(in the rows, 128 means zero)
Each path below is one point turned by a fixed rotation once a step. After each direction that follows a path, write how fast that rotation turns it, in degrees per step (0 if it stays still).
Each turn is a multiple of 5 degrees from 10 to 175, or 0.
Each row of a path follows its step; steps can be skipped.

step 1: [132 120 132 128 127 138 128 125 134 150 119 138 123 120 134 115 122 126
 119 131 141 133 123 125 115 125 127 129 141 130 121 128 139 125 132 125
 129 120 122 120 119 121 125 138 142 142]
step 3: [137 137 140 133 129 118 136 135 113 122 124 130 129 137 136 137 128 123
 151 124 124 130 121 126 135 135 127 122 116 118 139 125 124 123 130 136
 136 132 126 139 136 131 132 118 113 124]
step 4: [105 133 131 129 126 123 145 129 138 134 122 131 135 136 117 134 125 120
 132 118 134 121 138 141 137 121 113 120 122 127 122 128 129 130 133 121
 136 129 118 133 132 134 138 135 133 134]
step 5: [118 108 119 132 123 134 129 123 125 135 137 133 127 115 138 119 124 125
 117 112 133 129 129 130 128 122 130 134 136 132 119 131 125 132 130 113
 126 131 122 119 113 136 120 142 125 134]
step 7: [127 141 131 137 136 127 124 129 125 130 126 136 118 134 134 129 139 131
 132 135 143 119 126 112 128 143 117 122 123 117 143 127 133 126 120 139
 130 124 122 142 138 118 137 119 127 123]
step 9: [122 121 121 125 125 121 142 141 134 124 127 129 140 135 133 134 115 127
 126 122 120 128 142 129 132 126 130 129 138 134 122 127 123 132 119 119
 129 138 131 118 118 144 115 142 112 128]
step 13: [136 127 129 121 143 122 136 145 146 115 102 130 139 142 125 129 120 121
 120 120 130 122 133 126 122 123 127 130 130 135 135 130 125 127 126 127
 134 122 130 127 123 134 129 134 120 125]
step 18: [137 112 117 125 125 131 141 137 130 124 127 139 129 137 135 110 120 146
 130 124 131 120 121 121 118 120 133 124 124 134 136 127 125 133 126 113
 134 136 135 123 133 125 123 116 125 128]
step 20: [113 136 143 123 133 134 128 121 134 138 140 124 130 132 130 137 127 117
 131 117 128 134 132 134 133 138 108 127 128 118 122 128 126 137 129 136
 123 136 114 132 132 129 142 134 136 133]
step 24: [125 119 138 130 115 129 133 111 134 134 135 127 123 129 127 129 113 124
 136 118 128 133 138 137 127 136 116 134 124 128 134 127 122 136 131 136
 141 134 130 145 132 128 145 130 116 118]
step 25: [124 130 126 136 119 121 147 134 130 131 140 122 136 129 124 144 132 129
 116 123 128 134 122 128 141 132 127 130 135 118 121 127 125 128 125 125
 124 144 118 135 117 145 118 139 121 123]
Directions:
[123 126 130 131 126 128 129 125 124 131 128 133 128 125 132 129 130 131
 129 123 126 125 129 127 132 131 127 125 130 126 129 129 130 125 129 126
 132 127 128 132 127 131 129 130 128 126]  20
[124 128 126 125 132 130 127 130 131 130 130 127 127 127 128 128 129 131
 127 126 131 122 125 127 128 129 125 128 125 133 129 123 127 131 126 127
 128 127 126 129 127 129 126 126 130 124]  135
[131 130 127 126 132 126 128 130 130 127 129 131 128 122 129 122 130 128
 128 130 131 126 128 126 125 129 130 127 132 128 128 131 134 126 130 132
 130 129 129 130 126 128 129 123 127 127]  70
[129 124 130 129 129 128 125 129 127 127 124 132 125 128 126 126 129 124
 130 126 129 126 134 125 131 130 130 133 127 126 127 125 128 134 124 131
 129 130 128 128 126 129 126 127 129 130]  170
[123 129 134 126 132 127 127 130 128 127 125 128 130 130 131 130 128 124
 130 130 127 124 127 132 124 129 131 127 130 123 130 130 125 128 125 131
 127 125 127 127 128 125 129 130 130 127]  110
[127 125 129 127 131 130 130 127 128 128 124 125 128 129 127 128 125 129
 124 127 131 133 127 127 129 126 128 124 131 128 130 130 128 131 127 130
 129 130 131 128 119 130 124 129 131 126]  90

step 2: [134 116 123 138 126 124 117 138 128 119 132 123 126 125 130 118 119 130
 138 129 138 125 130 126 117 127 127 124 131 120 132 118 134 135 136 109
 128 131 109 119 142 141 115 127 139 132]
step 6: [114 129 114 147 128 133 140 122 131 115 126 122 124 119 121 131 118 129
 136 122 137 136 120 128 121 137 126 130 128 128 125 127 132 139 116 127
 122 119 134 108 118 132 119 137 129 135]
step 9: [113 137 125 132 129 118 128 126 132 120 133 134 124 118 130 112 126 116
 119 133 131 136 111 135 132 139 134 130 134 132 132 131 140 136 133 131
 129 126 110 123 135 113 131 132 121 112]
step 10: [117 135 114 119 137 120 115 112 122 116 125 134 119 131 135 123 120 124
 131 136 137 138 127 122 133 136 124 138 127 127 133 127 132 127 129 138
 127 134 113 127 128 122 112 143 133 116]
step 12: [124 123 133 127 126 130 120 134 127 124 137 119 130 139 132 112 113 130
 136 141 142 138 129 126 121 127 131 128 127 111 130 124 144 129 131 145
 121 140 113 135 123 135 127 130 128 126]
step 13: [121 128 132 134 126 115 120 140 113 125 140 122 136 125 132 117 115 138
 135 131 122 125 128 125 120 124 119 134 122 121 132 119 126 138 126 129
 108 136 107 123 120 123 134 128 126 124]
step 14: [137 131 130 133 130 108 130 135 131 126 136 120 119 129 134 118 104 131
 133 122 135 131 116 119 131 121 128 127 138 126 122 136 126 141 130 135
 115 136 116 117 133 120 130 121 138 126]
step 15: [125 137 123 127 125 129 134 129 129 130 123 123 113 122 143 132 107 123
 148 126 131 123 131 120 133 121 116 139 125 122 132 122 127 141 133 124
 117 134 124 118 131 129 129 132 146 122]
step 18: [118 118 126 125 119 121 130 136 138 126 135 127 126 119 128 124 131 133
 130 119 127 117 117 131 121 149 119 118 122 132 134 118 126 141 118 125
 125 135 114 113 136 129 115 139 132 130]
step 21: [124 140 114 140 140 125 127 132 125 115 128 129 118 129 127 119 123 133
 123 130 138 134 122 120 118 135 139 121 108 134 125 109 140 125 130 135
 138 132 126 120 126 129 129 136 125 121]
step 25: [114 124 124 128 120 119 138 119 125 121 133 140 131 123 144 118 110 126
 139 140 131 140 127 129 135 113 128 135 125 131 123 121 137 139 122 134
 129 127 115 118 138 130 134 123 123 123]
Directions:
[126 123 129 126 127 124 122 130 130 124 127 128 125 126 126 128 131 130
 128 132 126 127 127 129 128 130 128 130 131 128 131 126 131 123 129 128
 133 129 128 131 132 125 125 130 129 127]  40
[127 126 128 128 126 129 130 131 124 133 129 126 125 124 125 127 127 129
 128 124 130 128 130 128 124 128 130 123 131 131 131 124 124 129 131 129
 129 126 132 128 130 129 125 128 134 126]  25
[124 133 128 131 131 130 127 127 126 127 130 127 125 126 128 130 128 126
 131 128 125 126 129 129 124 127 124 130 129 122 129 128 125 126 129 124
 126 124 129 131 124 128 127 130 128 128]  160
[126 126 129 133 128 128 124 128 122 128 131 128 128 132 133 125 130 129
 131 125 127 129 127 129 129 128 130 127 126 131 126 128 127 131 127 128
 132 122 126 128 127 123 127 128 127 128]  90
[126 130 125 123 127 125 127 131 126 127 128 128 129 126 130 131 133 135
 126 125 129 130 131 124 127 129 125 130 122 129 126 128 127 129 128 124
 128 129 127 129 126 130 128 130 128 127]  140
[126 127 133 123 130 129 125 128 127 127 127 128 127 130 128 128 128 128
 124 131 127 127 130 127 128 124 130 129 127 128 131 126 127 131 127 130
 125 122 130 121 128 130 128 133 126 126]  120
[129 129 132 124 128 127 134 129 130 125 130 127 126 130 130 125 130 128
 128 127 131 126 127 129 124 125 126 126 130 129 126 131 125 126 122 131
 129 127 127 132 128 128 122 130 128 127]  170
[127 127 127 125 128 130 127 124 127 129 128 131 131 129 131 127 127 126
 132 129 124 127 133 127 127 127 124 131 128 129 134 127 125 131 127 132
 134 132 126 128 128 130 126 127 129 129]  145

step 0: [121 130 133 116 142 110 123 130 130 131 135 121 127 119 124 133 143 118
 126 126 131 123 131 116 121 121 134 139 108 122 123 145 135 115 133 140
 124 113 129 138 122 137 123 124 132 124]
step 1: [145 136 129 122 137 115 124 130 129 143 122 129 138 127 143 117 137 134
 124 123 119 132 132 120 126 127 130 122 144 118 128 119 115 140 131 133
 134 142 119 130 128 116 125 141 116 138]
step 3: [115 136 126 120 121 123 138 137 125 136 127 125 123 117 127 123 123 141
 133 122 118 133 122 109 131 123 148 124 140 118 114 134 129 141 115 140
 126 132 121 138 129 128 131 112 133 129]
step 4: [121 138 138 125 135 134 133 124 119 139 129 126 119 125 131 117 130 110
 120 130 121 115 140 140 139 122 122 119 138 132 133 108 127 117 119 136
 136 125 142 128 130 132 126 144 134 126]
step 6: [128 145 134 129 146 122 135 130 123 131 118 133 137 116 127 133 126 123
 114 126 117 135 114 120 131 136 115 134 143 119 134 117 126 124 129 120
 143 143 123 141 119 121 125 132 129 131]
step 7: [120 130 126 126 124 126 124 113 124 129 141 119 125 130 145 124 134 120
 138 118 134 126 121 132 131 118 110 131 124 139 119 128 129 121 136 147
 111 126 131 131 123 108 118 119 133 125]
step 11: [123 142 135 114 134 128 133 129 127 132 130 131 134 126 129 124 122 134
 128 127 111 126 114 119 124 125 121 136 135 133 155 121 130 138 132 140
 131 130 134 148 126 143 130 134 138 137]
step 13: [130 125 125 112 128 110 132 136 127 115 136 113 129 129 133 128 130 115
 108 125 109 133 126 123 133 127 130 121 134 118 127 113 127 123 124 135
 123 134 121 137 143 133 140 133 120 133]
step 17: [131 123 125 124 123 128 131 116 127 145 124 121 126 129 129  99 140 120
 127 132 135 147 127 127 121 132 127 120 144 124 120 127 138 135 136 135
 141 127 124 123 120 121 126 117 139 123]
step 18: [134 129 126 129 134 120 141 140 113 116 135 117 115 116 132 136 123 113
 129 119 108 127 130 124 128 140 126 129 123 121 144 122 138 115 128 136
 128 130 121 141 122 125 131 130 129 115]
step 25: [116 129 138 125 132 127 132 116 128 124 133 121 133 122 127 121 125 100
 119 138 125 137 130 133 121 119 115 134 130 125 139 117 147 125 129 141
 130 114 130 124 143 122 127 138 127 125]
Directions:
[128 128 130 128 128 126 130 126 124 133 128 135 127 127 130 128 125 130
 127 132 129 127 131 129 127 130 128 131 132 128 127 124 126 128 133 127
 127 128 130 128 127 129 128 126 127 134]  140
[129 128 129 123 129 125 125 132 127 127 129 128 128 126 132 129 123 125
 126 130 126 130 123 129 124 126 122 129 124 127 125 127 128 126 130 125
 129 127 126 126 126 130 126 128 127 126]  55
[132 128 128 125 127 127 127 127 129 127 124 131 130 128 128 125 127 125
 128 130 125 127 129 124 129 127 129 122 132 128 127 132 129 128 125 125
 128 132 125 124 126 127 129 123 127 131]  155
[132 128 133 132 126 129 129 130 129 130 128 129 130 126 131 129 130 125
 128 125 131 126 125 128 128 127 128 127 127 127 129 127 126 133 126 127
 132 133 128 129 131 130 124 128 134 131]  140
[128 124 135 129 127 126 126 128 122 125 130 131 130 129 128 128 129 127
 129 128 128 126 130 124 131 128 123 128 128 130 134 127 130 125 124 128
 127 125 129 130 127 129 128 128 128 127]  155
[130 125 124 123 128 131 127 129 124 126 130 132 125 126 126 127 132 132
 128 129 131 132 128 124 128 126 126 129 130 123 127 125 125 130 125 126
 131 129 127 128 130 125 129 131 129 127]  155
[125 132 130 125 127 131 129 128 129 128 129 131 124 126 126 132 125 131
 133 127 127 125 125 128 128 125 124 125 129 128 129 130 124 127 128 130
 125 130 130 130 126 127 128 124 132 127]  90
